One turn sends every row of this set to another row. A few are shown first. Where does it send the rows asked after them?
Vunud: -.32 .04 -.13 .13 .23 .17 -.13 -.10 -.22 -.12 -.29 -.21 -.09 .25 -.12 -.14
koz: -.36 -.03 .31 .46 .05 .19 -.10 .02 .04 .14 .17 .04 -.08 .08 -.30 -.13
Luti: -.01 .04 -.19 .22 -.12 .28 .35 -.12 .15 -.15 -.07 -.18 .00 .15 -.13 -.39
som: -.21 .07 -.23 -.24 -.10 -.01 .02 -.29 -.06 -.01 .11 -.13 -.14 -.04 .06 -.30
kasun: -.35 .28 .24 .28 -.27 .21 .05 -.14 -.37 .07 .24 -.08 -.22 .03 -.10 -.42
Varo: .08 .35 -.05 .05 -.24 .07 -.15 .17 -.14 .40 -.21 -.13 -.27 -.14 -.25 -.25
Dif: -.29 .23 .24 -.03 .25 .16 .05 -.14 -.37 .20 .15 -.03 -.24 -.18 -.03 -.20
Gevi: -.04 -.24 .13 .25 -.07 .37 .08 .07 .25 .29 -.06 -.13 .10 -.10 -.32 -.27
mun: -.32 .18 .08 .17 -.03 .54 .33 -.01 -.02 .20 .08 -.11 -.49 .06 -.01 -.18
dod: .02 .15 .01 .10 .11 .16 -.22 -.09 -.16 .03 .30 .00 .01 -.28 -.29 -.28
ruz: -.41 -.18 .14 .27 -.20 .07 -.22 -.16 -.36 .21 .03 -.20 -.08 .09 -.24 -.28
puzus: -.36 -.14 .10 .13 .01 .11 .18 .02 -.03 -.06 .31 .05 -.12 -.28 -.03 -.24
faz: -.16 .11 -.01 .09 -.34 .43 .10 .22 -.25 .14 .00 -.24 -.34 -.30 .02 -.30
Ropit: -.54 -.16 -.04 -.05 -.05 .10 .00 .09 -.18 .23 -.39 -.14 -.19 .04 -.15 -.27
fidiv: -.04 -.19 .07 .35 -.11 .32 .10 .12 .19 .30 -.01 -.06 .00 -.09 -.44 -.31
votol: -.09 .21 -.04 .40 .01 .47 .11 .03 -.31 -.15 .11 -.20 -.31 -.02 -.06 -.17
Geget: -.26 -.04 .24 .13 .09 .32 .31 .07 .03 .52 -.26 -.09 -.26 .03 -.21 -.18
mif: .14 .34 .01 -.01 -.24 .17 -.12 .15 -.10 .38 -.19 -.21 -.20 -.20 -.12 -.24
fut: -.29 .26 .17 -.06 .01 .19 .24 -.30 .01 .36 -.19 -.11 -.15 .31 -.14 -.37
kag: -.13 .13 -.22 -.23 .27 .33 .03 .06 -.02 .03 -.06 -.03 -.17 -.27 -.17 -.27
Godud: -.02 .10 .08 .41 .29 .30 .05 .16 .07 .02 -.15 -.04 -.04 .02 -.30 -.08
kem: .09 .14 .15 .09 -.31 .10 -.13 -.30 -.12 .43 .00 -.29 -.02 .08 -.14 -.29
natoz: -.06 .33 .07 .27 -.13 .20 -.03 .30 .08 .07 .01 .10 -.08 -.21 -.36 -.38
miv: -.17 .06 .05 -.08 .13 -.20 -.03 -.01 .17 .14 -.01 .09 .03 -.16 -.14 -.18
guzo: -.39 -.05 -.25 -.04 -.04 .33 .03 .02 .14 -.08 -.22 -.06 -.01 .10 -.29 -.46
Nutus: .11 .41 .02 .19 .10 .20 .02 -.26 -.18 .17 -.11 -.25 -.20 .26 -.09 -.13
vig: .03 .13 .07 .11 -.27 .05 -.06 -.34 -.12 .48 -.04 -.24 -.10 .19 -.25 -.33
dukin: -.26 -.06 .34 .08 .09 .30 .21 .09 .04 .49 -.29 -.13 -.13 -.03 -.12 -.15
Totez: -.17 -.05 .01 -.10 .30 .34 .13 -.41 -.02 .17 .13 -.11 -.04 .03 -.18 -.28
bip: -.51 -.14 .08 -.10 -.05 .12 -.05 .05 -.20 .23 -.37 -.22 -.12 .02 -.01 -.23
zes: -.01 .40 -.13 .15 -.18 -.02 .09 .18 -.10 -.12 -.23 -.08 -.13 -.06 -.04 -.32
Pepo: -.33 .13 .21 .22 .07 .12 .48 .00 -.07 .04 -.24 -.08 -.15 .15 .04 -.24
Rago: -.12 -.19 -.30 .13 -.28 .54 .08 -.06 -.04 .10 .03 -.27 -.20 -.02 -.26 -.40
feko: -.34 .25 -.11 .02 -.03 -.02 -.36 .16 -.06 .06 -.22 -.03 -.19 .04 -.19 -.15
zitul: .02 .21 .08 -.03 -.03 .15 .36 -.19 .09 .24 .26 -.03 -.24 -.16 .03 -.24
geli: -.35 -.14 .16 .17 -.22 .09 -.30 -.18 -.35 .18 .00 -.27 .02 .04 -.12 -.27
velin: -.20 .15 -.05 .16 -.36 .36 .14 .18 -.33 .19 .02 -.19 -.45 -.22 -.06 -.33
vazef: .01 .24 -.29 -.01 -.18 .34 -.07 -.27 .13 .14 .01 -.21 -.23 .23 -.19 -.28
Fabo: -.18 .13 .20 .41 -.14 -.13 .03 -.14 -.18 -.08 .01 -.09 .09 .15 -.11 -.31
Fik: -.12 -.24 -.17 .12 -.25 .60 .08 -.03 -.01 .07 .04 -.31 -.11 -.09 -.15 -.37

puzus moves to -> Dif
koz moves to -> kasun
And these:
Varo moves to -> fidiv
mif moves to -> Gevi
Vunud moves to -> zes

One turn sends every row of this set to another row. A few are shown first. Where does it send the rows asked after them?
kilab: .00 .04 -.04 -.10 .01 -.26 .26 -.15 .04 .21 -.01 .29 -.03 -.07 -.05
Taf: .18 .10 -.18 -.09 .13 .09 -.39 .17 -.17 .33 -.05 .00 .00 -.31 -.11
Nuru: .02 -.10 -.19 .05 -.09 -.15 .27 -.12 -.01 .32 -.12 .23 -.19 -.29 -.18
togez: .02 .07 -.09 -.22 -.07 .00 .24 -.04 -.10 .27 .00 .25 -.24 -.26 -.16
mivud: -.14 -.36 -.40 -.16 -.09 -.02 .07 -.12 .01 .17 -.02 -.15 .14 .33 -.01
bufi: -.12 -.33 -.41 -.05 .04 -.10 -.10 .02 -.14 .34 -.16 -.17 .07 .36 -.14
Fitof: .07 -.03 -.33 -.02 .10 -.04 -.30 .30 -.31 .42 -.10 .00 -.11 -.21 -.25
tamo: -.07 -.01 -.29 .08 .08 .06 .10 .30 .14 -.23 -.20 .31 .04 .01 .18
sozu: .12 .04 -.22 -.04 .06 .21 -.13 .41 .01 -.18 -.25 .18 .07 -.15 .16
Pinez: .09 -.09 -.39 -.14 .01 .18 -.39 .26 -.23 .28 .01 -.15 -.01 -.25 -.11
fil: .14 -.16 -.37 .05 .01 .18 -.30 .09 -.16 .39 -.18 -.14 -.09 -.32 -.21
degaf: -.06 -.11 -.38 .07 .09 .17 -.08 .32 .12 -.21 -.22 .13 .12 .15 .19
Tizov: .02 -.01 -.17 -.04 .00 .07 .16 .26 .12 -.24 -.23 .30 .08 .01 .19
gima: -.11 -.27 -.26 -.26 -.09 .11 .16 -.21 .02 .23 -.10 -.10 .01 .32 -.06
tugu: -.06 -.40 -.39 .03 -.07 .03 .05 -.23 .06 .30 -.21 -.17 .04 .21 -.10
kipa: -.04 .00 -.18 -.13 -.10 -.19 .28 .04 -.08 .19 .09 .29 -.15 -.28 -.10
Rekil: .01 .01 -.33 .08 .12 .17 -.13 .41 .06 -.19 -.20 .22 .04 -.10 .16
Mozi: .03 -.13 -.28 -.05 .03 .21 -.08 .29 .09 -.21 -.27 .07 .18 .17 .22
mus: .09 -.07 -.30 -.24 .02 .33 -.33 .12 -.21 .34 -.08 -.18 -.08 -.14 -.15
sipo: -.10 -.08 -.20 -.02 -.01 -.34 .28 .03 -.14 .32 -.06 .26 -.14 .00 -.20
Nisa: -.02 -.23 -.29 -.13 .05 .02 -.18 -.14 .02 .25 -.12 -.20 .22 .36 .00

Nisa moves to -> Taf
tugu moves to -> fil
mus moves to -> togez
And these:
Tizov moves to -> Mozi
Rekil moves to -> tamo
bufi moves to -> Fitof
kipa moves to -> mivud

One turn sends every row of this set to another row. A few are shown first. Where does it send the rows asked after them?
fezar: .39 -.04 .06 -.16 -.10 .13 -.08 -.02 .04 .01 .17 .30 .28 .26 -.20 .02 .03 .04 -.31 .35 .21 -.35 .27 -.16 -.34 -.07
suti: .27 .27 -.11 -.12 -.36 .13 -.08 .30 -.36 -.04 -.18 .06 .25 .42 -.27 -.31 -.08 -.14 -.17 .00 -.01 .10 -.05 .18 -.13 .03
das: .33 -.04 -.02 .14 -.03 .36 .01 -.03 -.28 -.13 -.13 .46 .36 .41 -.02 -.05 .00 .30 -.37 -.25 .23 .04 .06 -.19 -.04 -.24
poku: .48 -.08 -.07 -.04 -.34 .17 .17 .32 -.38 -.10 .21 .42 .14 .43 -.27 -.07 -.41 .01 .15 -.09 -.11 .23 .09 -.02 -.03 -.18
vam: .30 -.07 -.12 -.11 -.30 .08 -.07 .29 -.50 -.24 -.03 .36 .26 .46 -.17 -.37 -.36 -.16 .00 -.07 .05 .34 .02 .15 -.17 -.02
dulig: -.05 -.08 .02 -.29 -.28 .02 .08 .05 -.18 -.11 -.09 .15 .14 .30 -.16 -.07 -.51 -.13 .34 -.04 -.07 .36 .26 .18 -.07 .15
Pib: .10 -.20 -.05 .14 .24 .24 -.09 -.06 -.18 -.15 -.33 .46 .38 .18 -.15 -.33 -.46 .15 -.20 .07 .06 .19 .00 -.26 -.27 -.18
lona: -.17 -.12 .13 -.28 -.22 -.06 .20 -.13 .14 -.08 -.01 .14 .14 .17 -.04 .16 -.38 -.06 .29 .14 .14 .12 .24 -.01 -.18 .14
vibar: .32 -.03 -.02 .13 -.02 .36 -.01 -.04 -.28 -.14 -.14 .45 .36 .41 -.02 -.07 .01 .29 -.39 -.25 .23 .04 .06 -.18 -.05 -.23
vumi: .32 -.03 -.02 .14 -.03 .36 -.01 -.04 -.28 -.13 -.14 .44 .37 .41 -.02 -.06 .02 .29 -.39 -.25 .23 .03 .06 -.18 -.05 -.23
reg: .21 .08 .00 .18 .15 .35 .07 -.01 .01 .12 -.27 .26 .28 .12 -.30 -.06 -.28 .30 -.23 .12 -.11 -.09 -.01 -.35 -.12 -.27
Nifig: .04 -.01 .06 -.25 -.31 .07 .20 .07 -.09 .00 .01 .12 .08 .28 -.23 .10 -.48 -.03 .38 -.04 -.17 .26 .28 .10 .02 .07
met: .44 -.12 .07 -.15 -.09 .13 -.02 -.02 .04 .00 .26 .39 .25 .26 -.20 .07 -.05 .07 -.23 .33 .19 -.32 .30 -.21 -.32 -.12
Vuko: -.02 .17 .05 -.27 -.34 .08 .15 .07 -.05 .08 -.12 -.05 .10 .26 -.26 .07 -.32 -.06 .26 .00 -.16 .15 .23 .15 .01 .13
pume: .25 -.05 .01 .20 .16 .34 .12 -.01 -.02 .07 -.17 .39 .26 .13 -.28 -.03 -.40 .32 -.14 .09 -.12 -.02 .03 -.39 -.11 -.31
mivi: .25 .10 -.13 -.12 -.32 .09 -.12 .28 -.45 -.17 -.15 .20 .28 .45 -.20 -.39 -.21 -.18 -.12 -.03 .06 .24 -.03 .19 -.18 .05
kodor: .24 -.19 .00 .19 .20 .31 .09 -.03 -.09 -.03 -.15 .50 .28 .15 -.23 -.10 -.50 .29 -.09 .06 -.07 .09 .04 -.38 -.15 -.31
radi: -.19 -.03 .12 -.28 -.23 -.05 .18 -.13 .17 -.03 -.07 .06 .15 .16 -.06 .16 -.31 -.06 .24 .17 .13 .06 .22 .01 -.18 .17
sal: .33 -.05 -.02 .14 -.02 .36 .00 -.04 -.28 -.13 -.13 .46 .36 .41 -.02 -.06 .00 .30 -.38 -.26 .23 .04 .06 -.18 -.05 -.24
pelu: .40 -.14 -.10 -.07 -.30 .11 .05 .29 -.46 -.21 .12 .46 .20 .45 -.20 -.23 -.44 -.08 .11 -.09 -.02 .33 .07 .06 -.11 -.11
tupi: .35 .34 -.08 -.09 -.40 .18 .04 .33 -.28 .07 -.08 .03 .19 .40 -.34 -.15 -.05 -.05 -.13 .01 -.10 -.01 -.03 .10 -.05 -.03
Merid: .13 .13 -.02 .15 .16 .32 -.02 -.02 -.02 .09 -.39 .19 .33 .13 -.28 -.17 -.21 .23 -.31 .14 -.05 -.08 -.05 -.29 -.18 -.19
rone: .36 -.32 .03 -.18 -.03 .06 -.15 -.05 -.11 -.20 .21 .53 .33 .30 -.09 -.13 -.18 -.03 -.22 .29 .32 -.12 .30 -.14 -.42 -.06
vasit: -.16 -.08 .13 -.27 -.23 -.05 .21 -.13 .16 -.05 -.02 .11 .14 .16 -.06 .19 -.37 -.05 .28 .15 .13 .09 .23 -.02 -.17 .14
vos: -.17 -.05 .13 -.28 -.23 -.05 .20 -.13 .17 -.03 -.04 .08 .14 .16 -.06 .18 -.33 -.05 .26 .16 .12 .07 .23 -.01 -.16 .15
Vide: .06 -.06 -.05 .12 .22 .25 -.15 -.06 -.16 -.10 -.43 .33 .40 .17 -.17 -.36 -.34 .13 -.29 .10 .07 .12 -.05 -.22 -.27 -.13
ves: -.07 .17 .03 -.30 -.33 .05 .08 .06 -.08 .04 -.20 -.07 .13 .27 -.23 -.02 -.30 -.11 .21 .01 -.12 .18 .21 .20 -.04 .18
Kaza: .32 -.02 -.01 .13 -.03 .36 .00 -.04 -.27 -.13 -.14 .44 .36 .41 -.02 -.06 .02 .29 -.39 -.24 .23 .03 .06 -.19 -.05 -.23
fug: -.21 -.03 .12 -.29 -.23 -.06 .15 -.13 .15 -.05 -.09 .06 .16 .17 -.05 .13 -.31 -.08 .23 .17 .15 .08 .21 .03 -.19 .19
basem: .17 -.25 -.02 .17 .23 .27 .00 -.05 -.16 -.12 -.22 .53 .33 .17 -.18 -.23 -.52 .22 -.12 .05 .01 .18 .03 -.33 -.21 -.26
zaga: .33 -.04 .04 -.19 -.08 .10 -.16 -.04 .00 -.04 .09 .29 .32 .26 -.17 -.08 .05 -.02 -.36 .35 .27 -.31 .25 -.11 -.39 -.01
nenoz: -.20 -.10 .11 -.29 -.21 -.07 .15 -.14 .12 -.10 -.07 .11 .17 .18 -.02 .10 -.36 -.10 .25 .15 .17 .13 .22 .02 -.21 .18
pudaz: .51 .09 -.05 -.03 -.38 .21 .21 .33 -.29 .03 .19 .29 .11 .40 -.34 .02 -.29 .06 .10 -.05 -.17 .09 .07 -.03 .02 -.19
fafo: .00 -.08 .05 -.27 -.29 .04 .15 .06 -.14 -.07 -.02 .17 .11 .29 -.18 .02 -.53 -.08 .38 -.05 -.12 .33 .28 .12 -.02 .10
num: -.10 .00 .01 -.31 -.28 .01 .03 .04 -.18 -.10 -.18 .07 .16 .30 -.16 -.12 -.43 -.16 .27 -.03 -.04 .33 .23 .22 -.09 .20
Fofib: .07 .08 -.04 .13 .19 .28 -.11 -.04 -.09 .01 -.45 .22 .37 .15 -.22 -.30 -.24 .16 -.34 .13 .02 .00 -.07 -.23 -.24 -.14
seviz: .30 -.23 .02 -.20 -.03 .05 -.21 -.06 -.10 -.19 .12 .44 .35 .30 -.09 -.18 -.10 -.07 -.30 .31 .34 -.15 .27 -.10 -.45 .00
Bovus: .33 -.03 -.02 .14 -.03 .37 .00 -.04 -.27 -.12 -.13 .45 .36 .41 -.03 -.05 .02 .30 -.38 -.25 .22 .03 .06 -.19 -.04 -.24
Sovuz: .45 -.24 .06 -.14 -.07 .12 -.02 -.03 -.01 -.07 .31 .49 .26 .27 -.17 .06 -.14 .07 -.18 .30 .21 -.24 .32 -.22 -.33 -.14
Zapi: -.10 .11 .02 -.31 -.30 .02 .02 .05 -.13 -.03 -.23 -.02 .16 .29 -.19 -.10 -.34 -.15 .22 -.01 -.06 .26 .21 .23 -.08 .21
Gen: .03 .09 .06 -.26 -.33 .08 .20 .07 -.05 .07 -.04 .03 .07 .26 -.26 .12 -.40 -.02 .33 -.02 -.19 .18 .26 .11 .03 .09
bim: .33 -.03 -.02 .14 -.03 .36 .01 -.03 -.27 -.12 -.13 .45 .36 .40 -.02 -.05 .01 .30 -.38 -.25 .22 .04 .06 -.20 -.04 -.24
Mozu: .45 .26 -.06 -.05 -.40 .21 .16 .34 -.25 .10 .07 .12 .13 .39 -.37 -.02 -.14 .03 -.02 -.01 -.17 -.01 .02 .02 .02 -.13
muged: .29 -.12 .02 -.20 -.05 .06 -.22 -.05 -.06 -.12 .07 .35 .35 .29 -.12 -.16 .00 -.06 -.35 .34 .33 -.23 .25 -.08 -.44 .01
Nupal: .42 -.32 .05 -.16 -.05 .09 -.07 -.04 -.06 -.16 .29 .55 .29 .29 -.12 -.03 -.20 .03 -.17 .29 .26 -.16 .32 -.19 -.37 -.12
gaba: -.19 -.12 .11 -.28 -.21 -.07 .17 -.14 .12 -.09 -.04 .14 .16 .17 -.03 .13 -.38 -.07 .28 .15 .16 .14 .23 .01 -.20 .16
sino: .32 -.04 -.02 .13 -.02 .36 .00 -.04 -.28 -.14 -.13 .46 .36 .41 -.02 -.06 .01 .29 -.38 -.25 .23 .05 .06 -.19 -.05 -.23
lolu: -.21 -.06 .11 -.29 -.22 -.07 .14 -.13 .13 -.07 -.09 .08 .17 .17 -.03 .11 -.33 -.09 .23 .16 .17 .11 .21 .03 -.20 .19

Zapi moves to -> fafo
Vide moves to -> kodor
And these:
suti moves to -> pelu
radi moves to -> nenoz
Sovuz moves to -> zaga

